In the rows, zero is written as 128.
The rows of X fall into 5 groups, and each row is roughly a mix of its group's hidden directions.
X, 158 rows:
[[145 158 101 127 147 138  92  60 129 124]
 [192 142 124 137 116 129 161  80 137 111]
 [111 127 119 191 146 144  89 109  89 122]
 [152 133 138  77  99 124 181 144 161 121]
 [137  90 152 148 109 139 102  97  79  92]
 [107 162 116 121 150 181 155 174 125 148]
 [115  81 153 126 113  74 148 155 113 100]
 [ 98  87 120 112 157 120  83 162 160 111]
 [ 82 128 160  95 116 143  87 167 124 149]
 [129 148  79 132 159 121  79  83 124 123]
 [ 86 148 133 121 115 148 171  94 137  79]
 [ 93  83 131 131 163 123  84 152 161 113]
 [113 109 129 191 147 145  92 105  93 117]
 [177 145 117 127 126 110 165  83 143  90]
 [118  73 124 124 144 126  94 162 178 135]
 [110  58 118 130 151 126  98 145 159 111]
 [113  74 104 128 153 105  93 150 160 101]
 [116 109 179 105 192 122 136 130 148 138]
 [144 160  95 145 151 123  88  69 138 127]
 [160 108 126 124 149 118  90 170 117 183]
 [132 149  80 144  73 144 112 130  92 106]
 [175 137 111 125 124 106 166  96 155  82]
 [107 180 121 114 151 173 148 169 125 146]
 [ 99 133 130 185 150 152  89 109  93 122]
 [127 126  91 131 168 137  66  94 145 129]
 [187 143 123 126 117 110 159  82 147 102]
 [145 154 126 133 150 153  91  61 147 135]
 [105 112 162  94 129  80 175 148 113 119]
 [140 167  97 132 131 118  89  78 147 162]
 [124 144 114 182 151 142  70 120 100 123]
 [183 136 110 134 125 112 167  90 137  89]
 [127 172  87 156 127 174  89 117 126 142]
 [ 93 154 131 132 110 152 160  87 127  76]
 [103 126 157 120 116  79 160 141  82  97]
 [109 174 109 137 120  97 160 164 165 153]
 [114 118 121 190 143 140  77 111 100 125]
 [159 148 111 114 120 194  97  96 131 129]
 [136  74 131 139 110 156 108 100  83  98]
 [160 172 133 138 103 147 166  95  98 157]
 [138 186 132 122  96 129 164 113  88 154]
 [126 160 118 140 162 115  73  89 161 119]
 [143  91 150 142 100 140 102 101  88  81]
 [ 95 138 130 135 111 152 161  89 142  70]
 [167  91 143 125 142 100 102 177  99 146]
 [ 83 124 152  94 114 149  92 177 120 137]
 [125 178 100 165  96 111 115 112  89 147]
 [132 103 168 153 146 128 106  88  74 117]
 [125 189 159 123 101 132 163 127  96 151]
 [113  79 166 120 125  79 162 141 122 106]
 [105 174 112 130 142 179 153 168 116 142]
 [174 129 101 151 134 109 172  94 147  95]
 [188 151 107 128 122 114 154  80 140 106]
 [102 129 153 101 105 171  90 168 107 150]
 [124 117 166 102 194 126 143 139 161 141]
 [184 145 134 122 111 120 161  85 154  98]
 [130  93 128 146 116 152 102  95  67 104]
 [150 138  95 163 151  92 154  86 161 130]
 [125 159  98 138 128 184  95  99 143 160]
 [116 134 137 181 150 149  69 114 104 120]
 [159 170 105 123 146 158  92  82 132 148]
 [148  79 134 145 115  83 115  80 118 106]
 [164 127 114 141 133 100  84 175  98 156]
 [102 121 123 184 138 132  73 107 101 131]
 [149  82 129 129  98  72 113  91 139 118]
 [187 146 125 133 122 115 156  72 133 111]
 [134 137 109 121 157 126  79  71 151 101]
 [156 108 132 139 153  95  99 170 119 179]
 [116  96 155 130 124  65 166 142 134 102]
 [123  91 171  96 173 133 143 145 165 115]
 [129 179 107 111 145 118 151 160 176 156]
 [138 166  85 165 104 139 115 114  78 135]
 [155  81 142 125 120  77 121  84 127 106]
 [166 141  89 154 143 101 161  89 153 109]
 [136 125  81  93 145 138  82  82 130 115]
 [101  69 107 135 146  99  98 134 155 102]
 [142  89 139 144 111 149 103  96  76  93]
 [ 82 106 130 139  89 144 141  92 134  79]
 [ 98 189 131 118 152 171 140 156 118 137]
 [115  73 119 131 152 121  89 153 175 121]
 [123 162  91 128 130 162  94 124 142 185]
 [147 171 152 136 103 151 171 101  94 153]
 [123 148  77 160  83 137 121 124  82 128]
 [125  83 140 144 104 143 105 102  77  93]
 [157 118 126 158 141  87 169  92 165 112]
 [ 98 182 135 118 152 177 138 161 124 141]
 [128  90 145 144 122 149 106 105  70  90]
 [117 144 124 128 155 133  72  71 156 132]
 [175 129 106 156 136 108 172  89 144 101]
 [134  92 142 147 132 146 101  84  69 121]
 [116  91 145 129 123 139  92  86  71 117]
 [139 158  85 145 161 112  77  97 144 127]
 [163 119 128 124 144 100  95 165 112 185]
 [ 89 112 156 105 110 146  91 181 116 147]
 [ 95 167 139 105 143 176 155 166 135 147]
 [113  94 143 136 105  67 154 139 129  87]
 [110 146 134 174 136 135  57 113 114 125]
 [153 148  98 134 127 181  91  99 153 154]
 [ 87 172 121 106 130 159 143 170 140 161]
 [106 133 124 185 135 130  75 102  97 124]
 [ 67 107 132 137 143 142 100 173 114 155]
 [187 141 123 133 126 112 159  73 126 109]
 [144 157 116 112 151 181 103 118 132 180]
 [167 122 103 152 143  89 168  91 143 101]
 [118  78 165 102 161 123 150 138 173 130]
 [136  73 149 131 118 139 155 186 149 131]
 [143 162 112 154 146 123  90  73 154 150]
 [115  70 131 135 154 120  97 149 174 106]
 [ 94 139 131 182 133 142  72 110 105 131]
 [133 146 102 142 157 132  85  62 133 122]
 [125 164 121 112 141 109 159 164 186 152]
 [ 91 187 128 105 137 162 143 161 131 148]
 [139 157  93 170  77 126 122 121  90 114]
 [165  89 125 130 101  75 115  92 134 108]
 [112 139 115 184 153 143  76 119  96 127]
 [120 195 127 103 145 164 144 164 130 132]
 [126  88 167 158 122  80 146 113 118  91]
 [121  93 145 105 100 117 168 186 122 111]
 [158 187 147 143 114 143 167 108  96 137]
 [117 172 100 129 139 111 162 161 168 164]
 [176 119 129 120 148 106  98 176 105 163]
 [154 159 115 139 153 190  96 110 124 152]
 [151  79 133 129 102  76 122  87 135 113]
 [139  96 143 111 142 160  87  95  82 104]
 [ 89 137 133 114 114 173 161  90 138  88]
 [117  79 171 108 170 128 152 140 161 126]
 [ 89 163 133 116 135 179 155 166 134 151]
 [ 68 113 129 131 138 133  96 178 131 157]
 [ 97 129 128 134 103 149 156  87 149  70]
 [ 76 140 129 116 100 141 166 105 127  79]
 [ 95 175 130 113 141 176 150 166 131 148]
 [133 158 109 121 126 114 163 169 188 141]
 [107 129 158  94 102 155  83 162 106 155]
 [149  75 146 138 113  72 137 136 142  96]
 [148  81 129 125 100 138 184 162 109 118]
 [154 181 132 124 103 145 160  93  91 145]
 [ 94 143 130 185 131 146  80 108 101 127]
 [ 95 116 152 100 111 159  94 178 103 141]
 [172 104 129 116 145 121  90 161 124 181]
 [129 172 101 111 151 125 154 162 174 158]
 [182 128 102 140 133 102 164  90 127  95]
 [149 127  99 152 145  98 172 105 164  90]
 [ 76 107 142 122 130 145  95 179 110 152]
 [108 157 111 150 111 147 149  84 154  77]
 [135 113 140 118 118  50 155 153 128 110]
 [150 188 113 130 139 145 100  83 129 155]
 [ 89  77 118 133 150 113  98 174 148 132]
 [125 147  96 121 157 138  71  76 134 131]
 [ 74 116 149 128 141 141  91 153  97 167]
 [103  92 161 132 109  73 158 123 120  98]
 [116 157 115 112 137 109 161 169 185 150]
 [106 145 114 175 159 133  74 118  94 133]
 [ 86 139 137 121 112 145 173  92 139  80]
 [126 166 106 108 124 112 152 160 187 153]
 [ 96 137 134 113 105 144 168  90 138  74]
 [104 128 158 107 107 168  88 161 102 160]
 [185 147 116 133 124 125 162  77 133 100]
 [120 165  91 119 147 122 158 155 166 172]
 [162 139  94 157 148 100 161  81 147 115]]

Here is one row from each group, named. Which group is each of the other rows in?
[151 169  89 129 133 165  88 136 130 167] | J
[134  97 152 138 113 139  92  88  77 101] | L
[164 151  93 146 146  93 146  75 144 126] | Z
[156 125 120  72 115 108 180 147 155 131] | P
[107 161 114 135 154 129  85  65 120 130] | H

[124 106 179  90 173 123 133 139 167 120] | L
[142 137 114  76 110 114 190 149 146 137] | P
[152 167 130 132  92 130 181 120  87 148] | H
[ 87 110 168 136 107 102 147 179 141 147] | H
[132 156 107 108 140 118 157 156 188 162] | L
[103 128 137 138 109 168 144  82 124  72] | J
[168 127 127 123 151  78 118 167 129 172] | J
[124  93 128 122  87 117 186 154  94 128] | H
[137 124 100 153 150 102 175 111 162  83] | Z
